128 stands for zero in the data rows.
Here are some points:
[110  90 117 119 143 149 117 124 103  96 126 127]
[ 21  76  84 134 119 143 123 106 162 119 168 106]
[132 142 135 146 114 124 151 138 174 149 150 140]
[127 123  80 124 124 146  94 133 110 129 123 144]
[143 129 142 121 153 115 147 143 132 150  95 131]
[149 131 151 115 140 111 131 124 106 137 108 110]
[ 98 105 108 129 116 122 146 121 130 126 167 100]
[124 135 140 108 159 131 154  81  88 148 114 127]
[ 50 128 132 168  99 157 138  97 179 100 204 129]
[ 25  69  86 153 103 146 137  98 157 109 212  96]
[140 134 143 116 121 116 101 103 107 127 104 128]
[169 143 140 137  96  90 144 154 136 149 131 105]
[126 120 125 124 131 133 129 125  95 117 133 108]
[183 148 184 131 144 102 114 132 126 137  70 153]
[ 66 102  76 130 116 153 127 113 125 107 175 100]
[231 171 134 134 110  86 152 180  93 160  91 150]
[149 168 131 120 112 120 126 128  88 114 111  91]
[204 173 182 137 154 100 149 157 134 164  95 138]
[197 162 126 116 139 107 154 172 136 188  81 142]
[ 49  82 117 135 133 133  77 117 153 100  94 128]
[180 144 164 130 133 118 132 158 123 117 100 142]
[ 43  60  91 130 119 134 156 115 157 114 188  99]
[ 74 138 118 125 138 143 118  87 145 147 130 137]
[219 158 143 120 104  83 124 181 123 150  71 133]
[110 100 108 121 143 146 132 124 132 130 150 136]
[104 148 155 135 106 124 139  89 159 135 147 118]
[ 72 136 139 141 103 143 129  71 168 125 189 119]
[214 161 170 127 137 107 151 165 100 130  98 127]
[ 48  89  76 125 144 164 134 102 143 129 164 145]
[102  86 137 121 176 132 165 122 138 145 120 153]
[195 168 144 124 108 132 116 138  81 106 109 139]
[188 162 138 133 123 114 120 166 130 138  74 162]
[ 45  97  96 130 127 161 120  93 135 109 176 117]
[138 134 113 126 128 150 133 133 132 134 168 146]
[126 123 146 124 131 135 119 115 110  99 128 131]
[142 136  91 124 118 145  83 134 107 127 111 147]
[158 141 145 137 121 150  94 135 132 100 139 166]
[133 129 107 123 132 146 108 144 132 120 147 120]
16 more points follow, each with its number after it:
[ 65  99  92 130 129 154 107 108 127 106 158 116] 0
[158 119 176 106 168  79 173 132 132 173  63 131] 1
[125 118 126 123 130 127 121 127  96 112 120 113] 2
[201 155 165 121 139 107 105 157  97 124  64 136] 3
[225 197 139 119 113 103 139 148  76 163 106 105] 4
[ 92 101 114 135 123 126 147 127 174 129 168 116] 5
[103 113  79 128 110 143 103 126 126 115 148 129] 6
[113 125 135 131 127 155 159 114 152 118 198 122] 7
[ 66 108 145 116 164 122 168 108 152 140 105 110] 8
[103 123 163 141 155 112 139 117 176 149  88 149] 9
[ 99 112  89 134 132 163 137 122 141 123 193 141] 10
[216 155 179 147 109 103 126 167 155 128 127 161] 11
[129 127 105 114 123 115 112 145 113 130  99 104] 12
[114 111  87 106 127 145 144 121 124 135 165 122] 13
[204 138 119 122 120 116 108 176  86 118 124 108] 14
[ 79 110 107 125 130 151 127 106 124 112 166 109] 15
Which two of these numbered points are nearest to each point below, ignoring the direction in which the first points spread most? Their numbers follow each, nearest first.
[ 96 121 122 135 117 147 142 119 123  97 166 117] > 15 2
[127 110 149 136 111  87 151 131 156 147 124 125] > 5 9
[107 124 176 118 151 128 158 101 126 117 110 113] > 8 1
[161 166 113 124 110 129 129 122 103 140 154 111] > 4 15
[106  88  89 112 131 133 146 120 141 153 163 133] > 13 5
[189 171 167 115 132 109  95 139  91 116  46 132] > 3 2
[130 114 110 101 140 105 118 129 117 156  83 117] > 12 0
[ 75  99  87 132 136 174 140 110 146 120 213 137] > 10 13
[223 191 168 107 140 111 132 148  82 138  63 135] > 15 2
[103 103 148 136 111 100 137 121 164 136 138 116] > 5 11
[128 127 129 126 121 107 148 127 120 139 133  97] > 15 2
[142 107 150 115 162 109 169 131 127 156 112 133] > 1 8
[170 161 188 134 158  94 139 143 157 167  47 155] > 9 8
[164 162 193 118 153 105 142 128 124 141  59 131] > 8 9
[ 96  97 103 131 136 178 126 106 135 104 189 174] > 10 15
[155 132 145 112 152 102 152 130 102 155  76 128] > 8 1
[ 96 107 138 138 133 127 146 129 156 120 151 123] > 5 15
[ 74  92 100 109 137 124 115 111 135 139 109 114] > 12 3
[156 153 137 127 124 116 131 127  99 136 110 121] > 15 2
[130 159 186 156 139 122 137 126 159 129 106 152] > 9 11
[100 119 130 146 145 150 153 119 156 128 193 136] > 7 10
[153 144 175 119 161 102 140 140 117 139  37 155] > 8 9
[141 136 165 133 134  94 153 147 143 139  86 121] > 8 5
[148 140 138 118 135  90 129 140 108 154  55 114] > 12 2
[134 154 159 116 131 121  99 116 123 115  71 123] > 3 0
[180 158 175 116 139  83 146 131 121 168  78 106] > 8 1
[ 74  68  80 141 108 167 131 119 140  91 226 136] > 10 14
[223 158 198 108 129  68 151 143 126 174  44 147] > 1 9
[171 153 167 129 155  93 126 139 110 162  49 138] > 8 9
[197 180 146 134 116 124 124 155 104 131 106 134] > 15 0
[103 109 117 123 136 138 147 118 112 115 154 104] > 15 2
[178 130  99 126 106 133  89 146  87 122 117 147] > 6 0
[ 95  95 103 110 134 119 133 126 131 140 122 111] > 12 2
[183 163 134 116 123  85 139 143  79 159  93  78] > 4 12
[ 62  75  55 123 125 156 155 114 113 112 208  91] > 13 14
[152 153 160 124 147  90 116 152 119 146  28 115] > 8 3
[139 141 128 137  95 135 112 149 114  78 146 101] > 14 15
[113 124 103 132 130 149 137 122 140 138 171 143] > 10 13
[104 130 149 148 120 149 136 107 155 100 191 125] > 7 11
[ 47  94 138 137 129 161 142  89 162  90 199 122] > 7 15
[156 122 165 120 163 111 157 136 132 157  95 163] > 1 9
[226 163 156 132 120 118 124 159 117 144  91 195] > 10 6
[122 108 114 116 125 114 133 143 121 129 120 110] > 12 2
[179 166 166 136 146 114 174 151 116 145 120 115] > 7 15
[ 54  98 127 126 157 147 114 100 134 100 111 140] > 3 0
[115 130 112 123 137 148 115 129 134 120 122 130] > 0 15
[137 109 125 124 125  95 138 154 127 136 106 116] > 12 5
[155 137 154 132 133 116  92 155 116 106  94 116] > 3 0
[ 91  96 115  93 182 129 143 103 107 160 106 113] > 8 1
[118 146 148 124 145 128 130 115 140 144  81 162] > 9 8
[195 143 164 155 113 118 123 159 156 127 151 164] > 11 7
[ 83 119 155 136 152 115 169  99 183 167 129 145] > 9 1
[162 138 148 123 131 108 124 140  96 116  94 105] > 2 3
[129 137 120 127 134 142 108 125 118 118 116 148] > 0 3
[180 156 114 115 107 140 125 151  98 107 146 114] > 14 15
[112 136 157 162 113 128 120 114 183 130 147 159] > 11 5
[ 21  55  51 121 148 177 105 102 117  98 163 126] > 0 6
[205 173 141 123  96 110 126 167  88 103 107  99] > 14 15
[175 132 149 113 146  94 146 148 107 155  64 137] > 8 2
[162 152 147 135 100  92 124 162 126 118 100  80] > 12 2
[110 119 117 135 136 125 137 140 153 144 134 128] > 5 15
[119 126 152 133 162 135 122 133 122 110  95 148] > 3 0
[151 114 138 131 111  89 148 159 142 139 105 111] > 5 12
[255 205 135 115  98 106 100 183  98 143  74 144] > 6 0
[141 146 140 145 119 114 155 144 178 154 140 145] > 5 11
[177 157 153 135 114  86 152 153 135 150 116  88] > 5 15
[185 129 139 124 122 130 120 162 112 100 131 133] > 14 15
[204 154 163 110 144  85 139 147 100 169  50 138] > 8 2
[180 156 162 124 143 119 124 158 104 113  71 134] > 3 2
[192 132 166 118 157 104 150 168  84 119  78 120] > 2 15
[157 163 177 144 130 119 141 128 147 135  98 169] > 9 11
[108  94 174 130 149 118 148 128 114  83 129  88] > 2 3
[ 82 122  74 142  85 166  68 125 135  78 171 121] > 6 14
[145 112 125 128 140 140 118 152 113 101 130 134] > 0 2
[ 66  71  20 104 141 180 161 116 104 139 232 102] > 13 10
[ 66  99 147 140 128 150 136  97 161  94 188 120] > 7 11
[ 41  95 117 130 127 157 107  86 166  92 153 136] > 3 0
[ 57  74  67 133 110 164 110 123 155 106 192 138] > 6 10
[122 116 123 123 118 120 132 123 120 126 142 117] > 15 2
[ 68 118 105 151 107 153 100 103 195 131 175 179] > 11 10
[ 89  90  93 102 153 155 151 103 116 147 153 121] > 13 15
[206 195 150 122 112  79 140 140 114 191  75 120] > 4 5
[ 66  88  97 131 146 193 146 106 116  79 201 145] > 10 15
[ 72 125 130 160 105 143 126  99 196 131 182 155] > 11 5
[ 73  95 112 141 139 154 159 115 160 121 194 136] > 7 10
[221 158 141 117 132  95 136 182 106 154  73 118] > 12 15
[111 139 128 136 123 132 105 105 179 148 127 175] > 9 11
[105 117 155 135 145 126 121 104 148 131 115 145] > 9 3
[244 202 220 133 107  87 113 162 136 123  60 150] > 11 3
[124 128 104 122 109 165 111 131 111  89 179 116] > 14 15
